Small tables with named rows and columns. After each table, cells are looked up by row and column.

sifozom:
         pumep  mudafen    tok  gofegi   volo  vunon   denu
dokiv    56354    49140  60129   58360  53211  60179  60076
sek      56145    72333  60754   59201  25702  60775  60478
rekel    56111    79908  61098   59601  16550  61111  60743
did      56456    28474  59234   57310  78132  59303  59395
geguk    56313    60648  60699   59019  39253  60736  60520
bemu     56355    34184  59202   57365  71596  59256  59310
zivut    56211    72682  61032   59446  24956  61060  60744
tob      56308    52189  60120   58378  49695  60169  60048
kizega   56278    55540  60219   58513  45715  60262  60112
mef      56450    25694  59024   57083  81589  59097  59221
reku     56384    34994  59373   57532  70456  59427  59465
tet      56276    58721  60407   58715  41815  60450  60267
bokolir  56213    68082  60741   59123  30610  60774  60509

zivut, gofegi: 59446
tob, vunon: 60169
mef, pumep: 56450
bemu, tok: 59202
bemu, vunon: 59256
geguk, mudafen: 60648
tob, gofegi: 58378
rekel, tok: 61098
Row with the largest pumep: did

dor =
         zag  veli  fam
kod       94   207  182
fom       75    70   74
bofomez  168   162  167
pob      148   171   77
tokerof   79    48   57
dorufa    91   182  152
tar      119   115  138
par      161   144   56
fotofu    86   113  125
lim      143    96  160
tapamun   70    44  106

fam of par = 56
zag of lim = 143
zag of pob = 148
veli of dorufa = 182
veli of lim = 96
fam of dorufa = 152
fam of lim = 160
zag of tapamun = 70
zag of par = 161
zag of bofomez = 168
zag of fom = 75
fam of fom = 74
fam of kod = 182
veli of kod = 207
zag of dorufa = 91
zag of fotofu = 86
fam of pob = 77
zag of tokerof = 79
veli of fom = 70
fam of tokerof = 57
Row with the largest veli: kod

gab:
	fub	rovi	bez	puvabu	mek	ruf	guk	zanip	supog	vod
gupe	80	72	98	42	107	73	110	73	104	103
fim	101	94	103	22	86	91	93	95	52	47
lozog	80	73	91	16	89	76	96	71	35	66
nirin	111	108	112	40	95	102	98	112	105	53
boruze	102	99	112	28	107	97	109	103	115	67
moda	69	58	87	32	94	60	102	54	51	101
suda	78	71	92	49	98	72	102	71	87	98
vap	47	34	74	49	100	41	107	28	60	140
ber	80	98	42	227	34	92	20	98	109	80
matu	101	95	104	33	90	91	96	96	74	59
zalol	50	42	71	26	91	52	98	37	23	102
paz	68	62	93	41	115	67	116	62	113	118
duzu	74	64	90	58	97	62	102	61	86	114

What is the ruf of paz in gab?
67
What is the fub of fim in gab?
101
What is the ruf of ber in gab?
92
What is the puvabu of vap in gab?
49
What is the guk of zalol in gab?
98
What is the ruf of moda in gab?
60
What is the puvabu of matu in gab?
33

bida:
         nagidar    viku   bipok   lareg
patilak    40891  -51568   77040   54588
zelen     -27581   69933  -32636  -36413
pep        16186   -3043   30723   19642
rut       -33087   38195   20332  -23715
mog        35189   -3085   10972   28619
pokiv     -20261   21887   31493   -9640
suk         3920   -8417   50958   16098
torado     26749  -18421   42751   32132
muze       26163  -21169   47383   33137
munikat    26203   22709  -18201   11852
feten      14173   59086  -59719  -11305
gev        53539   -2541   -8442   37345

gev, viku: -2541
gev, nagidar: 53539
pep, bipok: 30723
muze, bipok: 47383
mog, bipok: 10972
munikat, lareg: 11852
suk, bipok: 50958
pokiv, bipok: 31493
zelen, lareg: -36413
munikat, viku: 22709
gev, lareg: 37345
munikat, nagidar: 26203
rut, viku: 38195
patilak, viku: -51568
pokiv, lareg: -9640
torado, viku: -18421
pokiv, nagidar: -20261
rut, lareg: -23715

dus:
           zati  menulel   vidi  vilad
lakan     20669    38933  22405   1299
teposek   38716   -66768  16988  36783
sumili    15609    51054  20898  -2980
pefuvo    35844   -61667  15939  34874
mabob     32761   -58273  14286  33581
sino     -17962    34763  -5389   -278
pebavor   20460    42741  22864     77
nomodu    18001    49185  22206  -2172

lakan, menulel: 38933
mabob, vidi: 14286
sino, zati: -17962
pefuvo, zati: 35844
nomodu, vidi: 22206
sino, vidi: -5389
pefuvo, menulel: -61667
sumili, vilad: -2980
sino, vilad: -278
mabob, vilad: 33581
pebavor, vilad: 77
mabob, zati: 32761
teposek, vidi: 16988
nomodu, vilad: -2172
lakan, zati: 20669
sino, menulel: 34763
teposek, menulel: -66768
Row with the largest vilad: teposek

Table poma
            fud    tinu  gederat   zupif     bet    biko    depi
rovel    -3.734  -3.853   -2.332   1.943   2.224  -2.851  -3.138
rilo     -8.647  -8.645   -1.478   5.239   5.947  -2.471  -7.537
morivod  -1.966  -1.763    0.804  -3.386  -3.226   0.789  -2.852
zag      -6.791  -5.948    5.946  -5.351  -4.707   5.863  -8.879
sapi      3.993   3.228   -7.467   1.340   0.895  -7.590   5.278
buk      -1.019  -1.259   -2.816   0.156   0.182  -3.059  -0.632
zeni     -4.977  -4.618    1.991  -2.169  -1.737   1.746  -5.812
fus      -4.050  -3.860    0.505  -1.194  -0.857   0.223  -4.477
purob    -2.052  -2.098   -1.597  -0.424  -0.277  -1.855  -2.028
fupe     -2.179  -1.835    1.945  -4.580  -4.383   2.011  -3.483
feb       3.481   2.756   -6.836   1.043   0.636  -6.948   4.657
dozifak  -0.975  -1.274   -3.588   1.036   1.059  -3.906  -0.336
velelu   -9.646  -9.207    2.469   1.365   2.200   1.740  -9.868
von       3.357   3.138   -2.716  -3.831  -4.162  -2.463   2.910

zupif of dozifak = 1.036
fud of rilo = -8.647
bet of zeni = -1.737
zupif of sapi = 1.340
depi of fus = -4.477
tinu of rovel = -3.853

